x =
[[157 112  47 149 108 146  79 136 117 137 102  68]
 [ 51 155  48  91  95  87 148 103 144  82 133 157]
 [ 65  58 122 124 146 113 145  99  56  47  90  94]
 [ 49  61 134  73 149  62  70  40 148  42 123  59]
 [126 117  91 116 110 147 157 151 125 129  65  75]
 [103 127 102 132 135 141 119  76 152 122 116 120]
 [ 73 154  73 135  93  75 124  80  83 109  50 100]
 [ 43 113  83 125  85  44 104 143  92 108 158 128]
 [ 81  74  93  72 104  71 125 150  85  46  88  86]
 [110  96 137  76  88  66 160 157 129 113 141 100]
 [152 132 157  67  48  86  47 116  87  81 128 120]
 [ 67  44 147 143 158  47 103 159  42  86  64 156]
 [ 55 151  45  81  42  95  87 117 102 124 141  40]
 [130 126  51 149 129 133  85  44  79 127 137 122]]
x[0][0] => 157
x[1][8] => 144
x[:, 2] => [47, 48, 122, 134, 91, 102, 73, 83, 93, 137, 157, 147, 45, 51]
x[12] => [55, 151, 45, 81, 42, 95, 87, 117, 102, 124, 141, 40]
x[5][3] => 132
x[0][1] => 112
x[6][8] => 83
x[10][7] => 116
x[4][11] => 75
x[4][3] => 116
x[6][10] => 50
x[7][8] => 92
x[7][11] => 128
x[11][11] => 156
x[6][9] => 109
x[0] => [157, 112, 47, 149, 108, 146, 79, 136, 117, 137, 102, 68]
x[:, 3] => [149, 91, 124, 73, 116, 132, 135, 125, 72, 76, 67, 143, 81, 149]
x[4][0] => 126
x[6][0] => 73
x[9][8] => 129
x[:, 7] => [136, 103, 99, 40, 151, 76, 80, 143, 150, 157, 116, 159, 117, 44]
x[8][6] => 125
x[13][0] => 130
x[4][8] => 125
x[2][4] => 146
x[0][9] => 137
x[:, 0] => [157, 51, 65, 49, 126, 103, 73, 43, 81, 110, 152, 67, 55, 130]
x[3][3] => 73
x[7] => [43, 113, 83, 125, 85, 44, 104, 143, 92, 108, 158, 128]
x[12][5] => 95
x[5] => [103, 127, 102, 132, 135, 141, 119, 76, 152, 122, 116, 120]
x[10][9] => 81
x[:, 8] => [117, 144, 56, 148, 125, 152, 83, 92, 85, 129, 87, 42, 102, 79]

arr =  44 119 100 117
arr[0]: 44
arr[1]: 119
arr[3]: 117

W = [108, 88, 165, 53, 29, 125, 63, 92]
W[0]	108
W[5]	125
W[6]	63

grid = 36	66	115	163	117	48
grid[0] -> 36
grid[2] -> 115
grid[3] -> 163
grid[5] -> 48

a = [[130, 103, 159, 73, 104, 75], [141, 128, 139, 63, 90, 91], [103, 86, 155, 114, 88, 51], [56, 79, 92, 156, 70, 63], [64, 81, 46, 127, 115, 127], [143, 98, 144, 49, 133, 109]]
Indices start at 0.
(0, 0) -> 130
(2, 1) -> 86
(4, 5) -> 127
(1, 5) -> 91
(5, 1) -> 98
(4, 3) -> 127
(5, 2) -> 144
(1, 2) -> 139
(2, 2) -> 155
(3, 0) -> 56
(0, 3) -> 73
(0, 1) -> 103
(4, 4) -> 115
(3, 4) -> 70
(1, 0) -> 141
(3, 2) -> 92
(4, 2) -> 46

M = 133  96 168  60 124  79 150
M[0] = 133
M[3] = 60
M[2] = 168

X =
[[ 88  72  93 110  78  84  90  92  93 109 135 104  98  71 121]
 [ 97 113  75 117  89 118 105  99  97  79  82 128  85  92 126]
 [100  99 109 104  83 133 116 140  81 107  70 114  92 113 106]
 [ 85  84 106 106 109 117 102  62 101  93  90  85  84 103  85]
 [117  72  91 116  76 111 109 122  96 101  98  98 138 121  85]
 [ 95  83  77  77  79 111  79 108  90  97  79 111  94  67 112]
 [ 95 117 100  76  79 123 125  94  86  89 111 111 107 132  86]
 [106 100  99 107  96  80  87  97  92  66 122 131 103 136  96]
 [114  78  98  84 100  93 121 110 103  73  72 108  95 105  63]
 [ 72  85 101  84 119 121 105  79 104 110 102  79 111 125 121]
 [102 114  83 126 120 131 124 129  98  97 126  74  96  94  91]
 [ 89 121 107  82 124  99  98 113  93 112  85  86  94 115 126]
 [101 130 158  99  87  81 100 104  97 105  81  99 108 102 106]
 [152 117 111 106 102 101 118  92 131 116 102 127 100  90  82]
 [ 81  89 121 126 101 139 113  85  98  99 104 109  83  81  70]
 [104 103 102  98 109  76 106  69 114 110  79  89  85  76 138]]
X[-16, -15] -> 88
X[:, -7] -> [93, 97, 81, 101, 96, 90, 86, 92, 103, 104, 98, 93, 97, 131, 98, 114]
X[9, 12] -> 111
X[9, 1] -> 85
X[-2, -14] -> 89
X[-5] -> [89, 121, 107, 82, 124, 99, 98, 113, 93, 112, 85, 86, 94, 115, 126]
X[:, 11] -> [104, 128, 114, 85, 98, 111, 111, 131, 108, 79, 74, 86, 99, 127, 109, 89]
X[-11] -> [95, 83, 77, 77, 79, 111, 79, 108, 90, 97, 79, 111, 94, 67, 112]
X[-12, 6] -> 109
X[:, 14] -> [121, 126, 106, 85, 85, 112, 86, 96, 63, 121, 91, 126, 106, 82, 70, 138]
X[-7, 5] -> 121
X[0, 12] -> 98
X[-8, 12] -> 95
X[11, -14] -> 121
X[14] -> [81, 89, 121, 126, 101, 139, 113, 85, 98, 99, 104, 109, 83, 81, 70]
X[6] -> [95, 117, 100, 76, 79, 123, 125, 94, 86, 89, 111, 111, 107, 132, 86]
X[0, 14] -> 121
X[:, 7] -> [92, 99, 140, 62, 122, 108, 94, 97, 110, 79, 129, 113, 104, 92, 85, 69]
X[-4, 12] -> 108
X[-14, -4] -> 114
X[13, -15] -> 152
X[-6] -> [102, 114, 83, 126, 120, 131, 124, 129, 98, 97, 126, 74, 96, 94, 91]
X[-2, 5] -> 139
X[13, -11] -> 102
X[1, -15] -> 97
X[-13, 11] -> 85
X[-10, 2] -> 100
X[:, -5] -> [135, 82, 70, 90, 98, 79, 111, 122, 72, 102, 126, 85, 81, 102, 104, 79]
X[0, -10] -> 84
X[0, 11] -> 104
X[0, -8] -> 92
X[-9, -2] -> 136
X[-9, -14] -> 100
X[-8] -> [114, 78, 98, 84, 100, 93, 121, 110, 103, 73, 72, 108, 95, 105, 63]
X[11, 10] -> 85
X[13, 8] -> 131

B =
102 110  93 113  52  68  54 150  56
121 119 153 118  60 106 143  56 152
 54  99  54  54 139 137  76 127  87
149  52  44 139 136  51  53 129  57
 97 111  80  71 151 148 140  59 156
129  71 109 121 102  88 145  62 144
142  45  62 147 123  68  82 108  88
 52  99  58  62 148 143  70 125  81
112 101 141 113  53  47  42 150  48
 63 149 119  51 117 143 150  40 158
 55 146  90  57 108 148 106  93 110
 43 152 147  61  51 139 142  69 135
B[-12, -9] -> 102
B[-8] -> [97, 111, 80, 71, 151, 148, 140, 59, 156]
B[4, 6] -> 140
B[10] -> [55, 146, 90, 57, 108, 148, 106, 93, 110]
B[1, 1] -> 119
B[-7, -6] -> 121
B[1] -> [121, 119, 153, 118, 60, 106, 143, 56, 152]
B[5, 0] -> 129
B[4, 3] -> 71
B[7] -> [52, 99, 58, 62, 148, 143, 70, 125, 81]
B[:, 3] -> [113, 118, 54, 139, 71, 121, 147, 62, 113, 51, 57, 61]
B[:, -7] -> [93, 153, 54, 44, 80, 109, 62, 58, 141, 119, 90, 147]
B[3, 6] -> 53
B[-7, -3] -> 145
B[6] -> [142, 45, 62, 147, 123, 68, 82, 108, 88]
B[:, -5] -> [52, 60, 139, 136, 151, 102, 123, 148, 53, 117, 108, 51]
B[-4, -3] -> 42
B[3, 0] -> 149
B[:, 1] -> [110, 119, 99, 52, 111, 71, 45, 99, 101, 149, 146, 152]
B[-10, 7] -> 127
B[-7, 7] -> 62
B[10, -9] -> 55
B[:, 8] -> [56, 152, 87, 57, 156, 144, 88, 81, 48, 158, 110, 135]
B[1, 8] -> 152
B[-5, 2] -> 58
B[6, -4] -> 68
B[8, -8] -> 101
B[-5, -3] -> 70
B[-2, -6] -> 57
B[9, 0] -> 63

A = [106  83 147  77 173 137 167 132 139  53 100  72  40 144  89  73]
A[0] = 106
A[12] = 40
A[11] = 72
A[3] = 77
A[14] = 89

m = 110	67	56	156	96	58	107	124	87	136	137	119	95
m[-13] => 110
m[-2] => 119
m[3] => 156
m[9] => 136
